(in the rows, 128 means zero)
Each row of Z is roughly a mix of the hidden directions of one of 3 groups; one row fits no group.
Z, 115 rows:
[[137 104 160 100 128  86 120 106 116 108 192 128 131 150]
 [114 155 159 126 148 140 101  74  95 140 101  84 125 124]
 [147 100 181 161 112 121 135 144 154 101 177 120 138 148]
 [123 121 128 131 145  90 135 154 166  99 198 126 143 136]
 [133 112 104 143  88 148 171 157 111 152  74 145 126 119]
 [161 176 102  80 154 151 120 113 139 115  91 126 141 143]
 [114  88 103 155  96 147 133 172 120 150  91 166 117 131]
 [177 141 172 147 104 137 158 123 156  85 136 117 153 118]
 [139 125 101 130 130 173 118 158  98 157  72 124 135 163]
 [146 103 145 131 101  89 155 138 156  98 185 153 132 116]
 [108  78 123 164  87 126 146 161 113 162 105 148 110 132]
 [143 171  95 129 121 150 164 125 120 123  80 126 146  80]
 [175 117 168 131 106 127 147 136 158  85 172 138 144 138]
 [139 137  80  66 155 122 125 146 139 135 127 141 128 175]
 [110 153  94 151 123 149 151 133 110 153  70 118 130  85]
 [107  92 173 157 119 138  78 111 103 146 102 123 112 152]
 [132 132 178  97 139 113 109  70 116 134 139  97 112 159]
 [166 110 132 154  98 145 142 173 159  90 119 160 153 133]
 [165 146 162 110 108 155 129  89 122 118  66 123 131 138]
 [148 139 109  72 152 132 117 136 174 113 132 150 121 176]
 [131 184 111  89 169 120 110  88 131 108 121 111 142 108]
 [118 136  60 116 124 118 172 160 128 149 134 149 123  96]
 [116 128  59  98 131 104 156 151 125 164 135 151 110 120]
 [ 99 109  90 143 147 132 124 179 131 130 190 143 130 122]
 [101 130  61 131 136 114 117 157 132 150  83 156 125 114]
 [101 123  63 134 121 123 142 161 117 161  94 153 118 104]
 [160 178 113 127 141 178 142 130 136  94 120 123 157  93]
 [120 118 161 130 142  99 109 109 130 101 206 120 132 119]
 [105 153  85 102 131  93 158 103 120 151 131 133 109  77]
 [118 106 110 168  93 120 168 153  95 151 145 136 125  83]
 [128 132  76  94 136 139 129 146 113 164  74 137 120 160]
 [163 134 142 157 102 125 175 148 152  96 164 129 149  95]
 [ 78 150 110 151 160 130 102 114 102 165 108  94 117 104]
 [144 105 141 117 130  98 126 146 158 102 200 144 131 153]
 [102  93 129 140 136 142  73 150 136 141  94 148 115 176]
 [103 165 113 148 136 130 128  97 104 142  90 106 129  68]
 [158 155 114 111 153 139 139 150 159  83 180 129 158 127]
 [125 170 117 124 144  99 135  86 104 136 151 102 128  70]
 [108 150 135  96 159 136  88  81 114 150  92 107 108 148]
 [149  97 131 149  97 116 161 177 173 114 148 154 132 145]
 [110 133  82 160 115 144 153 161 104 150  90 134 137  87]
 [174 140 119 109 108 148 142 135 146 126  57 143 134 154]
 [158 140 165 134 121 116 163 113 126 101 189 101 146 109]
 [ 90  81  95 149 116 120 123 173 117 163 130 157 109 137]
 [115 118  87 159  98 128 157 156 104 153  98 149 127  82]
 [106  91 124 174  87 116 169 160 114 142 134 139 127  99]
 [118 133  93 148 137 104 148 169 152 103 176 141 151  93]
 [123 173 129 155 140 167 129 106 107 130  95  96 139  79]
 [130 160 169 107 150 118 125  69 121 116 155  86 128 118]
 [109  90  84 156 112 123 127 185 122 153 114 160 124 135]
 [124 164 155 143 140 143 123  82  94 116 135  92 140  78]
 [114 170 108 119 177 159 106 115  94 122 151  98 146 103]
 [ 83  93 106 125 139 106  88 139 115 171 120 143  99 157]
 [101  93  83 137 114 113 124 168 126 162  94 162 113 140]
 [116 119 134 113 151  88  86 124 174 140 118 130 107 181]
 [108  90 122 107 132 113  84 136 152 142 123 166  98 176]
 [ 93 125  78 140 118 138 138 145 108 165  84 148 112  94]
 [126 105  75 110 125 129 127 177 139 147 102 167 122 163]
 [141 147 164  97 162 131  83  87 137 110 154 109 125 157]
 [154 101 112 106  96 128 154 155 132 146  80 151 124 175]
 [112 181 104 105 172 136 120  95 106 131 135  98 134  93]
 [125 164 113 134 149 180 117 123 102 148  71 100 134 123]
 [128 107 116  89 131  70 131 125 124 124 191 144 124 141]
 [122 112 166 176 105 167 108 121  97 133  81 119 132 119]
 [122 148  66 104 161 153 116 159 126 157 101 129 126 154]
 [114 117  99 123 113 123 117 129 117 162  48 150 112 136]
 [141 111  92 109 121 137 136 171 144 152  87 150 121 181]
 [127 111  86  93 148 132 111 170 144 140 130 152 122 185]
 [139 125 167 114 157 139  94 116 112 109 181 101 141 169]
 [114  98  92  94 121  67 143 142 127 147 154 156 115 143]
 [151 108  97 114 129 143 113 179 140 135 103 154 134 186]
 [127 171 124 129 128 131 139  81 103 127 105 114 130  61]
 [112 140 142 174 146 128 107 131 144  97 181 120 142  81]
 [124  96 182 131 133 128  81 117 152 109 150 134 117 174]
 [158 117 119 144 109 117 166 173 158  95 169 147 152 119]
 [175 132 121 139 100 161 166 167 163 110 103 146 143 134]
 [157 172 139  93 167 140 110 103 147  94 160 107 145 138]
 [ 99 163 102 140 135 121 144 104  98 147 100 105 130  67]
 [120 177 128 100 146 109 136  68 125 123 117 106 124  86]
 [147 132 192 130 127 109 124  91 143  94 171 104 136 131]
 [146  97 152 109 132 119 109 145 155 106 180 143 127 183]
 [160 104 125 104 113 127 116 149 155 132  90 158 120 191]
 [127 112 104 153 105 185 130 163 112 146  81 155 122 122]
 [160 146 164 100 149 116 123 107 153  93 172 106 143 159]
 [160 155 149 101 146 155 124 100  98  89 167 110 157 119]
 [102 107  93 146 114 136 111 149 115 165  66 155 110 126]
 [134 171  85  93 151 156 130 121 121 142  70 121 130 131]
 [110  85 134 168  99 114 147 162 135 125 178 151 122 106]
 [138  91 116 100 128 109 122 165 150 132 149 154 122 193]
 [ 84 144 150 157 146 144  83  88 129 131 105 117 110  91]
 [139 154 162 158 123 135 146 101 118  99 159 102 146  72]
 [122 155 156 123 156 108 117  90 133  97 183 100 140 102]
 [136 110 123 165 101 109 186 175 132 126 158 119 148 116]
 [136 131  83 140 119 168 142 170 106 152  75 135 139 131]
 [127 153  76 137 128 157 132 147 124 139  64 144 135  98]
 [116 152 153  86 161 127  99  71 122 138 131 100 108 148]
 [174 120 162 122 116 124 151 136 130  90 186 120 155 145]
 [174 135 119 111 131 143 127 159 173  82 136 155 153 153]
 [121 155 137 168 128 175 118 121 137 140  64 109 123 106]
 [105 129  71 144 128 161 138 174 127 145  87 149 130 113]
 [116 140 153 187 107 136 142 119 153 116 113 125 124  66]
 [154 179 119 106 137 155 133  95 121 126  67 113 137 114]
 [107 124 112  85 167 100 100 127 152 138 164 129 110 173]
 [149 145  81  79 138 109 157 147 168 117 152 154 128 135]
 [170 132 149 100 147 135 121 139 151 102 163 115 145 187]
 [110 103  74 120 120  86 140 164 146 146 143 169 114 124]
 [150 156 170 131 138 154 125  91  99  96 155  95 152 105]
 [112 122 152 177 100 115 154 122 120 106 142 125 142  64]
 [123 175 128 129 151 111 147 100 126 105 160  95 149  75]
 [100 146 146 124 166 122  85  85  92 141 147  89 122 124]
 [146 106 146 134 112 112 150 151 165  94 193 148 135 129]
 [151 106 104 129 104 169 139 175 134 141  87 160 125 160]
 [111  85 113 107 125  97 112 150 138 158 115 150 106 186]
 [109 148  78 136 132 144 139 143 119 167  64 125 120 112]
 [143 121 107 119 126 124 137 162 179  93 174 171 133 122]]
Here is one row from each group, named. Which group is each of the other rows in?
[119 167 144 152 148 150 121  94  92 132 119  81 139  87]  F
[164 161 158  90 145 109 138  91 146  99 153  97 142 145]  D
[139  80 137 136 121 126 108 174 143 127 157 148 127 187]  N

[130 110 144 172  92 116 163 144 137 105 163 143 138  78]  N
[123 147 106 144 134 168 115 140 150 154  54 130 113 133]  F
[129 116  92 106 130 139 123 157 129 163  73 140 117 179]  F
[ 91 146  75  91 153 116 109 112 119 129 132 158 118  88]  F
[ 79 108 145 123 147 126  77  94  95 152 143 124 100 133]  D
[174 148 142  91 146 167 120 129 144 109 120 116 141 183]  N
[125 126 164 170 103 156 127 103  84 138  91 108 130  95]  N
[104 107 177 130 125  85 124  88 111 141 167 101 110 135]  D
[ 78 113  81 119 144 113 103 137 118 173 103 145 100 135]  N
[113 104 121 161 135 106 124 177 179 129 174 138 120 145]  F
[126 170 101 141 136 177 129 123 109 127  86 123 139  77]  D
